In the rows, zero is written as 128.
Rotation paths and how fast each direction turns (degrees per step):
Each turn is a multiple of 5 degrees from 10 to 175, or 0.
Each row of a path follows its step; steps can be skipped.
path 1
step 1: [127 121 131 141 134 120 131 112 136 113 121 128 128 122 125 144 127 140
 122 135 127 123 123 128 125 153 130 113 135 130 123 133 128 117 127 141
 130 121 139 128 123 131 119 117 132 134 133 121 130 136 135 127]
step 2: [133 115 111 144 118 129 122 125 127 120 138 133 133 112 132 132 141 134
 133 132 129 131 120 140 122 135 122 136 134 120 121 135 130 143 126 127
 135 128 115 130 112 125 121 113 134 132 135 132 126 128 132 133]
step 3: [127 139 110 129 119 137 134 122 133 133 140 142 119 130 129 144 123 131
 118 121 132 120 112 128 112 120 135 134 145 129 135 141 116 131 131 129
 126 126 121 127 129 131 133 122 127 127 121 140 134 131 131 133]
step 4: [129 139 113 127 137 136 120 133 144 123 125 131 131 134 123 129 138 137
 128 116 128 122 135 123 125 122 122 128 137 122 148 129 126 117 122 119
 113 108 134 137 129 135 122 119 128 138 135 132 126 130 125 128]
step 5: [132 122 117 119 127 127 133 126 125 124 134 130 147 133 143 130 141 114
 125 123 117 118 130 118 122 118 112 140 126 119 125 120 131 116 129 117
 123 124 132 128 125 130 120 126 122 124 126 118 135 113 133 139]
step 6: [119 128 108 118 123 117 130 124 121 125 127 138 118 141 125 117 114 120
 127 117 124 118 133 122 130 129 133 126 126 127 127 123 132 130 145 119
 136 130 145 135 121 131 125 125 134 129 111 120 126 118 132 128]
step 7: [123 128 132 132 135 129 131 134 118 121 131 134 130 145 120 116 132 122
 138 124 128 142 135 132 141 121 129 140 129 137 138 143 130 128 146 126
 133 124 132 138 121 122 119 135 119 141 131 122 131 131 142 120]
step 8: [121 127 141 129 130 138 110 109 117 116 129 124 128 141 137 131 127 114
 118 129 134 139 124 132 128 116 124 129 129 129 127 128 131 122 125 122
 139 139 139 120 131 125 113 144 126 127 128 137 133 133 131 119]
step 9: [132 126 133 144 124 119 132 126 135 122 122 117 130 135 131 115 126 123
 124 104 133 139 133 136 124 139 127 114 132 123 120 118 128 122 136 136
 135 136 130 118 135 133 121 123 129 130 123 143 126 132 128 113]
step 10: [131 123 139 135 128 136 138 135 134 134 133 126 127 127 143 129 114 131
 135 112 125 138 125 131 125 131 140 136 122 126 117 132 138 128 123 142
 131 129 128 127 119 132 119 124 142 127 150 132 136 129 143 131]
step 11: [128 134 124 128 128 124 124 126 142 120 141 128 125 133 142 140 116 127
 132 144 120 126 120 138 132 139 139 122 140 125 132 137 135 124 121 139
 121 136 121 131 130 135 111 128 140 115 126 124 132 141 124 127]
step 13: [131 137 134 134 120 135 133 126 140 125 118 124 121 135 127 123 122 125
 113 138 128 120 125 125 116 119 126 138 139 128 124 137 120 122 129 123
 128 120 130 130 118 121 133 112 129 117 133 129 138 122 128 155]
[127 127 130 126 126 131 130 127 125 133 131 127 127 126 128 134 125 126
 128 128 129 127 127 129 124 126 128 130 129 130 126 128 128 125 127 128
 126 127 131 124 125 124 127 132 127 125 128 128 127 125 134 130]
145
[129 129 126 131 129 128 125 125 131 132 122 129 128 128 125 127 131 126
 126 126 130 133 124 130 123 128 129 131 126 129 130 130 127 131 128 128
 127 127 127 126 131 127 126 130 127 127 129 131 129 125 127 126]
65
[133 126 131 130 128 126 128 127 129 125 125 125 125 127 127 129 130 129
 126 126 128 126 129 127 125 129 124 130 129 125 120 124 130 127 129 126
 131 128 129 127 129 126 128 124 128 127 127 125 126 123 128 128]
95
[131 127 131 127 128 131 123 129 127 128 131 128 131 129 134 127 129 126
 130 131 128 127 128 129 126 126 129 129 124 130 126 129 126 130 127 127
 132 124 125 128 126 127 124 125 128 128 125 128 132 127 125 131]
130
[128 128 130 131 132 134 129 127 127 126 130 125 128 130 129 125 128 131
 124 126 130 129 127 130 130 126 126 127 130 129 130 128 125 123 128 123
 127 126 127 127 129 127 132 130 129 124 127 132 126 126 125 129]
80
path 2
step 0: [143 124 137 122 130 133 124 139 127 134 126 138 128 130 131 132 131 138
 120 128 119 130 124 123 126 123 135 130 120 105 137 122 110 119 127 122
 116 127 126 125 112 108 131 124 131 105 125 122 125 134 132 132]
step 1: [132 121 134 117 115 122 108 128 134 116 131 139 112 136 124 131 122 118
 115 121 126 115 126 121 140 122 132 133 123 110 123 120 124 127 128 125
 125 129 120 114 129 123 133 137 132 116 132 117 128 137 134 120]
step 2: [133 127 147 127 127 129 120 128 130 119 116 147 119 139 131 131 111 133
 126 120 107 133 131 125 128 122 136 134 115 132 131 118 123 133 132 127
 121 128 106 135 121 129 128 121 126 118 126 120 128 143 131 131]
step 3: [130 110 147 127 127 135 136 130 136 120 121 127 124 122 147 132 121 124
 117 123 120 126 125 118 138 121 130 124 120 119 127 132 111 136 120 135
 128 118 116 125 117 113 134 135 135 119 126 112 126 130 130 122]
step 4: [134 116 152 130 123 136 123 120 120 128 129 136 116 130 129 135 131 113
 127 116 121 122 126 117 132 124 123 121 123 117 130 117 127 132 129 118
 131 138 120 126 130 117 125 121 133 107 110 129 127 132 139 130]
step 5: [136 119 144 106 120 129 126 135 133 127 122 139 121 141 137 135 119 127
 128 126 128 132 123 104 126 118 132 129 123 120 140 121 122 126 136 115
 128 116 119 132 118 125 117 130 130 117 132 132 134 128 125 121]
step 8: [142 111 141 121 125 131 119 125 133 126 128 136 124 138 121 131 126 125
 121 121 119 113 116 126 126 122 130 121 139 120 132 132 113 114 128 127
 132 122 108 138 118 123 136 133 132 111 128 121 129 134 128 114]
step 9: [152 129 138 119 120 130 119 143 123 127 120 133 119 127 131 122 123 125
 126 117 116 130 133 121 140 121 128 135 121 120 131 115 132 123 117 119
 132 131 114 134 123 115 140 137 135 112 125 125 132 135 133 135]
step 10: [131 112 140 124 121 121 122 128 132 131 128 139 113 139 131 141 123 129
 118 123 127 129 123 121 136 111 136 134 105 124 113 128 133 134 130 132
 136 118 114 133 119 124 133 131 137 120 128 127 129 130 139 116]
step 11: [141 116 137 130 135 143 126 127 129 122 118 141 127 135 134 138 130 137
 132 113 111 121 124 126 129 122 125 131 121 129 126 113 116 139 134 121
 127 132 117 125 114 114 131 134 135 118 115 129 124 130 122 114]
step 12: [142 113 133 120 120 122 134 128 137 127 127 138 113 130 134 124 121 116
 118 120 118 120 130 111 132 124 123 119 120 124 136 123 119 126 130 129
 128 117 130 120 116 119 129 138 148 120 114 131 138 135 133 132]
step 13: [129 119 138 121 123 137 127 119 125 129 118 141 116 134 118 140 123 108
 117 126 120 136 127 120 131 116 132 132 123 131 126 123 120 123 139 119
 135 134 119 132 123 121 138 124 134 105 130 137 135 138 120 127]
[127 133 127 130 126 129 125 134 130 125 131 132 130 129 128 129 126 128
 128 130 128 128 129 128 131 128 128 131 124 130 129 128 127 132 131 130
 133 127 130 130 127 130 127 128 126 129 127 126 126 129 129 123]
85
[130 128 128 130 127 127 128 129 126 128 128 126 129 127 128 128 126 124
 125 130 127 132 126 129 132 129 125 128 124 125 129 129 130 128 127 132
 128 128 134 125 128 123 133 124 131 127 129 126 132 124 129 128]
120
[127 128 131 125 127 134 131 126 131 126 127 128 127 126 133 128 128 125
 130 124 129 130 130 126 126 127 129 124 126 132 127 129 129 128 133 127
 128 130 133 127 129 129 128 127 130 128 126 128 130 126 128 126]
45
[130 129 129 126 130 130 126 132 130 132 133 125 129 127 127 121 126 128
 128 126 132 128 125 131 125 127 128 129 129 128 129 128 129 124 132 126
 129 129 126 130 128 127 131 127 125 128 128 126 129 125 130 126]
40
[128 126 132 130 126 127 130 130 125 129 127 123 130 128 132 130 132 130
 131 126 132 126 127 125 129 129 129 128 127 129 128 124 133 131 125 128
 132 127 125 132 126 126 127 126 129 128 128 128 128 125 131 126]
60
[122 127 130 129 126 126 126 128 130 129 132 127 126 129 127 130 129 126
 129 127 125 123 127 123 126 128 127 128 130 128 123 132 128 125 128 131
 129 128 128 128 126 129 131 130 131 131 130 125 129 125 127 127]
160
[126 124 126 128 131 128 127 127 132 127 127 131 127 128 130 125 127 132
 128 127 126 124 126 132 127 131 127 128 125 132 128 128 127 134 127 129
 129 128 126 127 129 128 128 126 128 126 131 127 131 122 127 132]
85
path 3
step 0: [128 123 143 119 139 123 129 130 114 119 120 125 126 121 132 121 122 135
 119 130 119 119 122 127 131 126 115 122 141 122 144 128 145 126 129 135
 138 125 128 133 124 132 126 119 128 133 137 111 113 131 129 123]
step 1: [122 119 133 138 135 132 128 137 142 144 120 133 125 130 116 122 139 133
 133 123 135 130 119 124 127 133 125 128 131 143 121 120 135 123 137 127
 137 136 121 141 114 127 109 125 121 131 119 128 130 133 135 135]
step 2: [134 132 122 135 129 120 121 141 130 124 129 131 118 106 148 123 130 126
 131 130 118 130 126 130 133 134 138 117 130 134 130 125 120 125 132 128
 115 127 138 128 130 126 122 136 137 132 110 120 116 127 138 119]
step 3: [120 119 126 124 123 128 117 115 124 128 128 136 126 120 119 127 124 125
 124 128 135 119 120 136 143 114 115 131 127 137 128 125 133 134 123 144
 133 114 120 128 125 116 120 125 137 125 136 117 112 128 135 120]
step 5: [117 132 109 137 127 124 118 141 132 129 139 130 129 117 127 122 131 126
 118 130 127 117 130 134 129 140 121 128 142 124 148 127 130 125 124 136
 125 128 135 130 126 132 129 134 122 133 117 129 126 139 119 111]
step 6: [120 131 136 131 125 135 125 121 133 124 128 124 135 127 134 114 121 136
 136 116 136 135 120 137 127 131 115 116 134 125 115 133 135 132 111 126
 130 120 111 137 125 122 116 135 126 118 128 124 112 125 128 119]
step 7: [124 126 128 140 128 117 116 140 142 129 116 127 137 128 137 134 120 138
 135 135 130 140 119 121 136 132 130 141 131 120 137 122 128 137 139 126
 113 135 133 129 124 115 120 115 124 124 139 122 129 128 131 127]
step 8: [116 125 125 129 138 121 126 127 130 124 142 124 126 113 136 132 125 135
 125 130 144 109 123 136 123 116 115 127 123 124 136 137 141 127 142 128
 122 125 139 134 119 141 123 130 125 126 114 132 127 123 130 122]
step 9: [128 138 146 128 116 141 119 130 132 127 126 133 134 124 142 119 131 115
 116 125 117 126 122 134 129 128 125 132 128 128 130 127 139 134 128 122
 137 135 106 136 113 123 125 122 128 126 122 127 127 122 138 124]
step 10: [125 121 116 135 134 120 113 126 130 135 135 131 134 130 130 140 139 137
 138 116 118 129 119 141 124 145 134 130 132 130 134 122 126 128 142 122
 133 135 136 127 128 124 125 113 131 118 130 124 112 130 135 127]
step 11: [122 131 138 124 138 130 122 126 123 113 129 129 113 121 133 133 134 132
 123 126 141 121 124 114 120 124 128 129 122 130 148 134 124 128 125 136
 132 130 127 139 141 124 109 136 126 119 121 124 120 126 130 115]
step 12: [127 137 140 126 142 119 127 137 126 129 114 148 135 131 123 115 131 127
 120 126 119 132 140 134 132 124 114 124 136 143 129 123 141 138 134 128
 122 127 121 131 123 122 127 116 118 126 125 123 119 121 130 127]
[129 130 128 127 132 128 126 128 129 127 132 129 129 124 128 128 128 127
 126 126 130 131 130 131 126 127 128 130 126 125 129 125 125 122 128 130
 126 129 130 131 129 126 123 129 126 130 127 128 132 130 126 133]
115
[127 121 128 128 127 127 127 127 123 128 128 128 128 123 128 127 125 130
 128 127 127 128 129 130 127 131 125 131 127 129 130 131 128 127 126 125
 126 128 132 126 129 127 132 123 129 130 125 127 127 133 125 128]
140
[126 128 129 127 129 127 128 126 127 129 124 128 128 128 127 126 130 128
 135 125 131 123 126 127 127 131 131 132 128 124 129 124 126 127 129 126
 128 128 126 125 127 128 127 127 126 132 134 129 126 130 130 131]
115
[127 132 128 130 127 126 134 131 132 128 126 130 131 125 129 126 128 127
 125 126 122 129 130 128 128 130 128 128 125 127 132 127 126 129 129 127
 127 126 132 126 127 128 128 126 130 130 133 125 127 126 128 127]
145
[127 129 127 130 128 130 127 132 127 127 132 126 125 130 132 130 130 127
 127 127 132 124 126 128 127 128 133 128 130 131 130 129 127 128 127 129
 122 127 135 129 130 132 129 129 129 130 130 129 128 128 127 126]
125
